One turning vector, and how many ticks it has turned
The counts run from 0 to 744.
[.05, .04, -.04, -.01, -.32, -.04, -.06, .43, .07, -.05, -.14, .08, .12, .03, -.10, -.28, .13, .11, -.23, -.27, -.14, .05, -.06, .13, .04, .12, -.08, -.18, .08, .09, -.19, -.16, .01, .26, -.06, .01, -.09, .09, .03, .18, .03, .02, -.19]
677
[-.05, .20, -.13, .16, -.33, .11, -.37, .40, -.08, -.01, -.23, .00, .10, -.05, .02, -.01, .27, .19, -.04, .00, .06, .12, .03, .21, .01, .08, .02, -.03, .14, -.03, -.18, -.19, -.04, .10, .09, .23, .00, .03, -.01, -.02, .16, .00, .08]
633
[-.09, -.09, -.08, -.02, -.07, .02, -.19, .22, -.19, .04, -.02, .32, -.02, .02, -.08, -.12, -.15, .09, -.06, -.24, .03, .19, -.14, -.23, -.11, .27, -.19, -.02, .11, .22, -.13, -.03, .06, .31, -.01, .10, .01, -.05, -.07, .29, .19, .05, -.05]
508
[-.11, .10, -.10, .14, -.15, .01, -.25, .22, -.23, -.08, -.02, .20, -.05, -.03, .02, -.12, .00, .17, .01, -.24, -.04, .06, -.13, .08, -.22, .21, .00, .25, .15, -.01, -.13, .12, -.12, .31, .26, .04, .06, -.19, -.08, -.09, .33, .11, -.12]
522
[-.04, .29, -.35, .07, -.14, .08, .11, .32, -.20, -.06, -.05, .06, .03, -.15, -.06, -.14, -.06, .04, .07, .02, -.07, .13, .03, .09, -.04, .05, -.15, .32, .17, .10, -.13, -.16, .08, .10, .12, .09, .14, .03, -.07, .16, .14, .33, -.08]
215
[.01, .12, -.20, -.17, -.26, .10, -.32, .26, -.20, -.02, -.10, -.04, .15, .20, -.07, -.19, .10, -.07, -.12, .01, .02, .21, .09, -.24, -.25, .07, -.01, .14, .03, -.05, -.17, -.22, -.06, .21, .13, -.07, -.11, -.01, .00, -.01, .17, .08, -.07]
247
[.01, .22, -.15, .25, -.32, .02, -.24, .33, -.16, -.05, .10, .15, .24, .07, -.13, -.13, .15, .08, -.06, -.25, .06, .07, -.08, .10, -.13, -.04, -.13, -.03, -.13, -.01, -.01, .17, .09, .08, .26, -.12, -.14, -.11, .14, .12, .27, -.05, .01]
138
[-.10, .16, -.16, .24, -.14, -.04, -.25, .31, -.18, -.07, .10, .10, .07, -.06, .10, -.09, .03, .00, -.04, -.37, -.04, .05, -.30, .18, -.06, .07, -.08, .16, .19, .16, -.03, .16, .14, .16, .22, .03, -.14, -.14, .06, .00, .14, .06, -.18]
299
[-.07, .34, -.16, .10, -.33, .06, -.32, .47, -.15, -.05, -.11, -.01, .14, .01, .01, -.18, .15, .00, -.10, -.03, .01, .19, .01, .08, .01, .03, .02, -.04, .13, -.11, -.09, -.17, .03, .03, .06, .18, -.15, .08, .08, -.08, .12, -.05, .01]
392
[.10, .12, -.17, .15, -.28, .09, -.27, .25, -.22, .04, .06, .02, .04, -.01, .06, -.19, .01, .14, -.10, -.27, .15, -.01, .00, .06, -.21, -.04, -.04, -.03, .02, -.13, -.19, .05, -.08, .33, .23, -.09, -.10, -.07, .10, -.11, .26, .03, -.10]
81
[.06, .09, -.07, .12, -.37, .04, -.13, .41, -.04, -.01, -.05, -.01, .06, .08, .02, -.16, .12, .23, -.17, -.25, .07, .23, -.04, -.03, -.22, -.05, -.10, -.06, -.03, .08, -.22, -.16, .02, .02, -.09, -.04, -.17, .03, -.12, .10, .07, .20, .07]
646
[.05, .24, -.14, .07, -.38, .02, -.10, .46, -.11, -.01, .02, -.11, .08, .05, .09, -.36, .00, .03, -.15, -.23, -.04, .20, -.04, .06, -.21, .01, -.14, .06, .03, -.09, -.14, -.12, .07, .07, .03, -.02, -.21, .09, .04, -.17, .09, .15, -.23]
663
[.12, .10, -.02, .25, -.31, .09, -.15, .36, -.01, .01, -.14, .17, .04, -.11, -.10, -.18, .17, .03, -.04, -.30, .15, .09, .02, .11, .15, .09, -.07, -.11, -.08, .03, -.16, -.18, .07, .27, .06, .16, -.10, .04, .12, .18, .15, .00, -.01]
314
[-.14, .19, -.19, -.02, -.18, .00, -.01, .33, -.23, .03, -.06, .12, -.08, -.09, -.02, -.41, -.06, .28, -.01, .00, -.13, .19, .06, -.02, -.08, .16, -.20, -.14, .16, -.03, -.06, -.08, .08, .02, -.10, .03, .06, .12, -.07, -.03, .31, .08, -.11]
503
[-.06, .07, -.21, .18, -.04, -.01, -.08, .34, -.23, -.02, -.04, .22, -.14, -.14, .15, -.12, -.09, .03, -.22, -.23, .00, .09, -.23, .12, .07, .17, -.19, -.05, .13, .19, -.02, -.03, .19, .15, -.06, .25, -.10, .06, .02, .19, .11, .02, -.17]
652
[.00, .21, -.24, .08, -.23, .01, .11, .41, -.01, -.10, -.17, .01, .04, -.07, -.11, -.19, .09, .17, -.07, -.08, -.06, .15, .02, .08, .04, .06, -.20, .11, .08, .16, -.17, -.26, .07, .09, -.03, .13, .14, .08, -.14, .29, .09, .26, -.08]
214
[-.09, .03, -.22, .02, -.08, .16, -.17, .20, -.16, -.02, -.12, .24, .06, -.10, -.11, -.07, .01, .09, .03, -.06, .03, -.02, .02, .02, .03, .21, -.14, .00, .08, .18, -.06, -.14, -.07, .40, .27, .13, .20, -.03, .00, .26, .30, .08, -.04]
9
[-.14, -.13, -.14, .07, -.07, -.01, -.03, .21, -.12, -.07, -.07, .18, -.12, -.05, .04, -.15, -.08, .33, -.10, -.30, -.15, .19, -.22, -.01, -.22, .23, -.15, .11, .14, .21, -.12, -.02, .00, .27, .03, .10, .10, -.11, -.17, .09, .18, .15, -.17]
180
[-.04, .20, -.22, -.03, -.33, .03, -.27, .30, -.24, .09, .04, .05, .12, .07, .08, -.20, -.03, -.08, -.07, -.17, .13, .14, -.02, -.14, -.15, .05, .02, .10, .19, -.06, -.23, -.10, .03, .16, .04, -.03, -.13, .10, .01, -.09, .15, .14, .00]
63
[-.06, .17, -.30, -.17, -.15, .09, -.01, .40, -.19, -.07, .03, .10, .16, -.01, -.09, -.27, -.10, -.16, -.10, -.19, -.11, .10, -.08, -.14, -.07, .09, -.09, .08, .19, .24, -.03, -.17, .15, .16, -.01, .04, -.08, .13, -.01, .21, -.03, .21, -.18]
574
[.12, .14, -.13, .26, -.34, .05, -.22, .31, -.13, .00, .07, .08, .08, -.07, .05, -.20, .09, .08, -.15, -.33, .16, .01, -.03, .08, -.06, -.02, -.09, -.11, -.13, -.09, -.09, .00, .01, .25, .10, -.08, -.24, -.04, .15, .00, .27, .01, -.16]
322
[-.17, .15, -.19, .10, -.15, -.07, -.30, .32, -.16, -.06, .03, .19, .21, .05, -.10, -.13, .01, -.10, -.06, -.22, .00, .09, -.18, -.01, -.02, .19, -.10, .08, -.01, .05, -.02, .10, .08, .13, .18, -.17, -.26, -.10, .12, .13, .19, .05, -.12]
483
[.04, .06, -.25, .10, -.20, -.03, .02, .48, -.07, -.03, -.10, -.03, .05, -.08, .06, -.12, .05, .30, -.29, -.08, .03, .07, -.05, .17, -.09, -.06, -.20, -.15, .10, .18, -.17, -.06, .14, .10, -.09, -.02, .08, .10, -.15, .23, .10, .17, -.05]
205
[.01, .27, -.24, .09, -.23, .14, -.03, .23, -.25, .06, -.05, .20, -.01, -.12, .00, -.15, -.10, -.03, .09, -.16, .01, .16, .01, -.08, -.01, .09, -.11, .28, .17, .05, -.16, -.16, .01, .30, .20, .24, .01, .02, .01, .14, .20, .23, -.03]
657
[-.06, .18, -.17, -.11, -.28, -.01, -.26, .36, -.19, .03, .06, -.10, .19, .05, .10, -.16, -.03, .09, -.18, -.17, .08, .03, -.12, -.09, -.29, -.04, .05, -.01, .25, .02, -.16, -.02, .02, .21, .06, -.08, -.04, .14, -.04, -.17, .13, .09, -.04]
527
[-.24, -.03, -.24, -.05, -.03, -.01, -.17, .27, -.24, -.02, -.09, .08, .05, -.09, -.01, -.07, -.09, .27, -.17, -.15, -.04, .12, -.26, .03, -.09, .21, -.29, -.08, .06, .24, .08, -.17, .20, .13, -.05, -.01, .02, .02, -.02, .12, .09, .02, -.25]
709
[.16, -.06, -.09, .16, -.13, .14, -.07, .30, -.01, -.07, -.11, .07, .06, -.05, -.07, -.14, .06, .28, -.19, -.21, -.01, -.02, .01, .17, -.06, .02, -.15, -.20, -.04, .11, -.10, -.16, -.02, .43, .02, .08, .14, -.05, -.01, .27, .19, -.04, -.12]
91
[-.02, .02, -.06, .19, -.31, .01, -.38, .28, -.15, .05, -.12, .20, .01, .02, -.03, -.16, .13, .14, -.10, -.18, .15, .10, -.01, -.02, -.06, .17, -.10, -.19, -.07, -.09, -.10, -.11, -.10, .26, .07, -.01, -.17, -.02, .09, -.10, .32, -.17, -.05]
506
[-.05, .11, -.17, .15, -.11, .08, -.09, .29, -.17, -.01, -.10, .15, -.05, -.14, -.11, -.13, .02, .24, .00, -.01, -.05, -.06, .04, .28, .10, .14, -.21, -.15, .05, .09, .00, -.06, -.02, .27, .18, .10, .20, .01, .04, .22, .31, -.08, -.16]
354
[-.08, -.01, -.23, .15, -.08, .11, -.13, .27, -.18, -.02, -.03, .27, .00, -.05, -.05, -.06, -.02, .19, -.13, -.26, .01, .29, -.15, -.14, -.17, .12, -.24, .00, .06, .31, -.08, -.09, .16, .07, -.09, .10, .02, -.04, -.14, .33, .10, .11, -.01]
44
[-.02, .24, -.20, .02, -.34, -.01, -.22, .39, -.15, .08, -.16, -.06, .13, -.13, .08, -.10, .04, .21, -.07, -.10, .18, -.03, .01, .01, -.12, .04, .03, -.25, .15, -.05, -.17, -.16, -.03, .19, .03, .01, -.02, .20, -.05, -.13, .18, .02, .00]
528
[-.05, .10, -.27, .00, -.13, .17, -.11, .20, -.27, -.01, -.12, .13, -.04, -.15, .05, -.10, -.05, .05, -.05, -.01, .05, .06, .07, .03, -.05, .28, -.15, .11, .17, .05, -.14, -.28, -.06, .39, .17, .20, .14, .08, -.02, .03, .21, .22, -.13]
88
[-.09, .14, -.19, -.06, -.25, .12, -.22, .43, -.08, -.15, -.06, -.06, .16, .16, -.13, -.12, .17, .17, -.09, -.04, -.17, .23, -.11, .09, -.26, -.05, .01, .16, .17, .11, -.05, -.08, .06, -.01, .13, .03, .01, -.06, -.11, .03, .10, .01, -.09]
374
[.00, .14, -.20, -.01, -.22, .09, -.11, .33, -.17, .03, -.27, .00, -.04, -.09, .07, -.18, .09, .16, -.14, .05, .00, .07, .09, .08, .03, .21, -.12, -.09, .11, -.01, -.22, -.38, -.03, .29, -.09, .18, .08, .16, -.07, .00, .15, .11, -.12]
87
[-.01, .26, -.24, -.06, -.17, .22, -.05, .29, -.36, .07, .15, .08, -.02, -.06, .04, -.33, -.19, -.09, .02, -.12, -.03, .14, -.06, -.05, -.19, .08, -.10, .16, .27, .00, -.12, -.08, .01, .23, .06, .16, .06, .11, -.02, -.09, .18, .10, -.13]
71
